Look-ups in named tables: a row name and a column name give one cell, copied from the table.

Suv
fields: Petev, Tive, Nuditik, Kodimi, Rikid
Kolabuz: [832, 451, 623, 686, 589]
Karu: [530, 789, 659, 495, 389]
Gelib: [640, 491, 452, 664, 759]
Taveb: [709, 393, 723, 693, 829]
Velop: [655, 701, 356, 595, 584]
Tevuzaf: [496, 407, 528, 246, 467]
Kiral: [624, 870, 768, 809, 297]
Sigi: [755, 152, 417, 240, 269]
Tos: [452, 372, 460, 281, 440]
Feto: [634, 635, 457, 747, 545]
Muran: [574, 955, 753, 757, 824]
Tobod: [608, 653, 637, 612, 645]

What is the Petev of Sigi in Suv? 755
What is the Nuditik of Muran in Suv? 753
What is the Petev of Tos in Suv? 452
What is the Nuditik of Karu in Suv? 659
What is the Kodimi of Kiral in Suv? 809
What is the Rikid of Velop in Suv? 584
What is the Nuditik of Gelib in Suv? 452
What is the Nuditik of Tos in Suv? 460
What is the Rikid of Kolabuz in Suv? 589
What is the Kodimi of Karu in Suv? 495
What is the Rikid of Taveb in Suv? 829
What is the Nuditik of Feto in Suv? 457
What is the Tive of Karu in Suv? 789
What is the Rikid of Karu in Suv? 389
What is the Tive of Kiral in Suv? 870
Row with the largest Petev: Kolabuz

Zatafam:
       Gamili     Lek  Vidinu  Dezotib
Feg    27.440  42.860  61.583   84.590
Nuki   23.005  44.691  55.967   41.343
Sipo   64.363  90.599  44.382   51.215
Limov  20.917  52.565  65.828   39.666

What is the Dezotib of Limov in Zatafam? 39.666
What is the Vidinu of Sipo in Zatafam? 44.382
What is the Lek of Limov in Zatafam? 52.565
What is the Vidinu of Limov in Zatafam? 65.828
What is the Dezotib of Feg in Zatafam? 84.590
What is the Gamili of Limov in Zatafam? 20.917
What is the Gamili of Sipo in Zatafam? 64.363
Row with the largest Vidinu: Limov

Ref
cols = Sevuzit, Rubo, Vemit, Zovonun, Moke, Sesop
Numod: [57, 124, 191, 49, 112, 73]
Zerasi: [87, 120, 117, 74, 134, 57]
Mim: [12, 97, 223, 17, 102, 82]
Zor: [96, 139, 173, 73, 98, 97]
Reged: [98, 113, 152, 71, 130, 76]
Rogos: [80, 80, 141, 56, 122, 65]

Zor, Sesop -> 97
Mim, Moke -> 102
Rogos, Moke -> 122
Mim, Zovonun -> 17
Reged, Sevuzit -> 98
Rogos, Sesop -> 65
Numod, Rubo -> 124
Mim, Sesop -> 82
Rogos, Zovonun -> 56

Ruzusog:
	Rek	Kilemuz	Mosez	Semiz	Tigob	Punonek
Nafosu	375	443	588	491	520	432
Segam	272	632	588	769	222	795
Tar	789	393	542	786	222	261
Dati	257	879	427	805	824	710

Kilemuz of Tar: 393
Mosez of Dati: 427
Rek of Dati: 257
Punonek of Nafosu: 432
Mosez of Segam: 588
Semiz of Segam: 769
Tigob of Dati: 824
Which row has the largest Tigob? Dati

Zasetep =
|  | Vire | Kevaso |
|---|---|---|
| Figuf | -1722 | -66212 |
| Vut | -10780 | -72542 |
| Sib | -18132 | -4793 |
| Lek | -20586 | -59364 |
| Lutifu | -11583 | 61900 |
| Vumip | 25990 | -30187 |
| Mikori | -2905 | -73366 |

What is the Kevaso of Figuf in Zasetep? -66212
What is the Vire of Mikori in Zasetep? -2905
What is the Vire of Figuf in Zasetep? -1722
What is the Kevaso of Sib in Zasetep? -4793
What is the Kevaso of Mikori in Zasetep? -73366
What is the Vire of Sib in Zasetep? -18132
What is the Kevaso of Vut in Zasetep? -72542
What is the Kevaso of Vumip in Zasetep? -30187
What is the Vire of Lek in Zasetep? -20586
What is the Vire of Vumip in Zasetep? 25990
What is the Kevaso of Lutifu in Zasetep? 61900
What is the Vire of Lutifu in Zasetep? -11583
What is the Vire of Vut in Zasetep? -10780
What is the Kevaso of Lek in Zasetep? -59364

Table Temikad
,Zisilid,Vizon,Pep,Pib,Gal,Vuza,Fumeze,Kunekof,Mamamoz
Pif,-10.3,17.7,12.2,-2.0,27.4,24.9,-57.3,-71.2,-37.1
Bedura,7.6,5.9,4.7,8.7,3.7,6.9,9.1,13.4,10.2
Lam,5.2,-11.3,-8.2,31.3,28.1,-19.4,47.6,35.8,-18.1
Fivezes,2.6,14.4,-80.3,74.2,7.0,5.9,-54.4,-1.6,-64.5
Rofesi,27.0,-9.3,49.0,-16.3,21.7,27.8,7.5,11.6,15.3
Pamusuf,8.7,5.2,12.7,2.0,6.4,10.0,5.9,6.9,10.4
Vulo,-55.3,30.1,2.2,22.0,11.5,-12.4,30.8,-25.3,10.3
Kero,32.8,2.6,10.8,1.0,7.6,40.8,-49.6,-7.2,-8.6

Mamamoz of Pamusuf = 10.4
Vuza of Fivezes = 5.9
Fumeze of Rofesi = 7.5
Pep of Kero = 10.8
Kunekof of Rofesi = 11.6
Vuza of Kero = 40.8
Fumeze of Kero = -49.6
Row with the largest Pep: Rofesi

Vin.csv
,Masesu,Mun,Gev,Rababi,Tud,Lesugab,Vofati,Pof,Rute
Vuzavup,49990,44967,50219,68111,48707,84932,74457,66509,51505
Bur,77437,64995,84047,78393,91368,72997,53228,56463,66783
Zeleze,45125,45058,56219,56344,42797,83366,75133,71477,41420
Boluruz,82839,66400,94980,77455,96381,73807,54026,57902,67573
Dag,56738,53929,59463,56277,74348,59149,44374,57374,81768
Mam,45323,60249,72550,44872,50393,49567,39116,66669,50693
Vunanip,28428,58773,1750,88447,22217,55451,49780,37117,55193
Pazufun,71215,58219,41987,60050,49437,41955,75800,59775,97005
Lol,70472,72998,49647,63485,56257,42059,71789,48653,65692
Nav,68697,64370,77670,68354,82030,70721,53880,61110,58998
Noler,46362,31991,63271,53134,53250,75634,88422,92932,57744

Rute of Pazufun = 97005
Rababi of Bur = 78393
Pof of Boluruz = 57902
Lesugab of Bur = 72997
Rute of Nav = 58998
Tud of Nav = 82030
Rute of Zeleze = 41420

Table Godef
          Lim    Vub    Zez
Sal     68210  58761  90379
Kol     64175  57207  58495
Gekofi  19246  53362  42827
Nufel   62578  53551  24252

What is the Zez of Sal in Godef?
90379
What is the Lim of Nufel in Godef?
62578
What is the Vub of Sal in Godef?
58761
What is the Zez of Kol in Godef?
58495
What is the Zez of Gekofi in Godef?
42827
What is the Zez of Nufel in Godef?
24252
What is the Lim of Sal in Godef?
68210
What is the Vub of Nufel in Godef?
53551
What is the Vub of Kol in Godef?
57207
What is the Lim of Kol in Godef?
64175
What is the Vub of Gekofi in Godef?
53362
What is the Lim of Gekofi in Godef?
19246

Nat =
,Lafilal,Lugema,Nebako,Gol,Mig,Pavi,Zupe,Sute
Nepevoz,26.88,3.65,-46.47,-10.82,25.56,51.16,49.88,23.25
Mag,0.76,45.08,-40.78,-24.45,53.94,-19.57,47.70,52.93
Fomo,4.04,45.37,-41.57,-25.91,71.18,-2.34,54.41,46.66
Fuzo,9.55,69.96,-17.64,-19.29,62.72,-35.43,26.09,74.00
Vara,16.12,28.58,-49.09,-40.54,46.31,23.63,54.25,33.80
Nur,27.21,23.95,-59.60,-24.09,43.63,9.44,42.89,60.16
Biso,20.21,-0.09,-55.22,-25.03,18.57,29.21,57.15,31.11
Geviz,8.95,49.70,-38.53,-19.05,57.17,-24.13,36.42,61.04
Sukotu,10.47,46.13,-29.94,-28.35,55.59,-6.41,48.25,51.51
Gov,9.93,30.67,-15.16,-25.12,50.55,-25.88,30.56,73.30
Baz,22.15,39.29,-41.17,-28.51,41.03,2.79,40.58,44.44

Gov, Lugema -> 30.67
Fuzo, Nebako -> -17.64
Baz, Lafilal -> 22.15
Fomo, Gol -> -25.91
Sukotu, Nebako -> -29.94
Nepevoz, Lugema -> 3.65
Nepevoz, Nebako -> -46.47
Fuzo, Pavi -> -35.43
Row with the largest Nebako: Gov

Zan.tsv
	Femu	Pomiril	Zedel
Zove	0.76	-0.68	-0.23
Zosaga	0.27	0.09	0.59
Kimer	-0.44	0.54	-0.25
Peku	-0.07	-0.41	0.01
Zag	0.99	-0.17	0.16
Togoli	0.15	0.60	-0.25
Sagab	0.60	0.29	0.23
Ramu	0.56	0.07	0.48
Zadama	0.09	0.03	0.53
Los	0.09	-0.41	0.62
Zup	0.34	0.18	-0.10
Tos	0.13	-0.36	0.14

Zedel of Togoli = -0.25
Pomiril of Zag = -0.17
Femu of Peku = -0.07
Zedel of Kimer = -0.25
Pomiril of Zup = 0.18
Femu of Zosaga = 0.27
Pomiril of Zove = -0.68
Femu of Sagab = 0.60
Pomiril of Tos = -0.36
Pomiril of Togoli = 0.60
Pomiril of Sagab = 0.29
Pomiril of Kimer = 0.54
Zedel of Zosaga = 0.59
Zedel of Ramu = 0.48
Pomiril of Los = -0.41
Femu of Los = 0.09
Femu of Zove = 0.76

Zivus:
	Tuli	Bididob	Furoro	Deleb	Dedev
Kog	112	137	121	208	124
Tomarom	118	195	123	139	46
Vinaror	196	189	163	181	136
Kez	128	89	189	124	187
Kam	216	143	181	167	207
Liga	135	101	182	119	175
Bub	231	146	179	168	215
Lalev	166	114	153	185	189
Mos	148	201	162	90	150
Dup	228	192	229	105	188
Rumin	81	62	181	156	187

What is the Dedev of Rumin in Zivus? 187
What is the Tuli of Liga in Zivus? 135
What is the Bididob of Mos in Zivus? 201
What is the Dedev of Kez in Zivus? 187
What is the Dedev of Vinaror in Zivus? 136
What is the Deleb of Mos in Zivus? 90
What is the Dedev of Kam in Zivus? 207
What is the Tuli of Dup in Zivus? 228
What is the Deleb of Tomarom in Zivus? 139
What is the Bididob of Vinaror in Zivus? 189
What is the Deleb of Lalev in Zivus? 185
What is the Furoro of Bub in Zivus? 179
What is the Deleb of Rumin in Zivus? 156
What is the Furoro of Kam in Zivus? 181

Guvozaf =
	Nobe	Faniso	Baguda	Dogim	Zab	Geg
Sep	-91	-57	56	38	-7	-64
Fiz	8	73	23	-61	-37	33
Muf	-52	-58	-78	-73	24	-53
Mego	-3	-30	4	-72	-28	34
Zus	62	-71	4	-46	-56	-89
Pip	-10	-26	-90	46	-55	25

Muf, Geg: -53
Muf, Zab: 24
Sep, Nobe: -91
Fiz, Baguda: 23
Pip, Baguda: -90
Muf, Baguda: -78
Zus, Nobe: 62
Muf, Dogim: -73
Mego, Nobe: -3
Pip, Dogim: 46
Sep, Geg: -64
Muf, Faniso: -58
Sep, Zab: -7
Mego, Dogim: -72
Zus, Baguda: 4
Pip, Faniso: -26

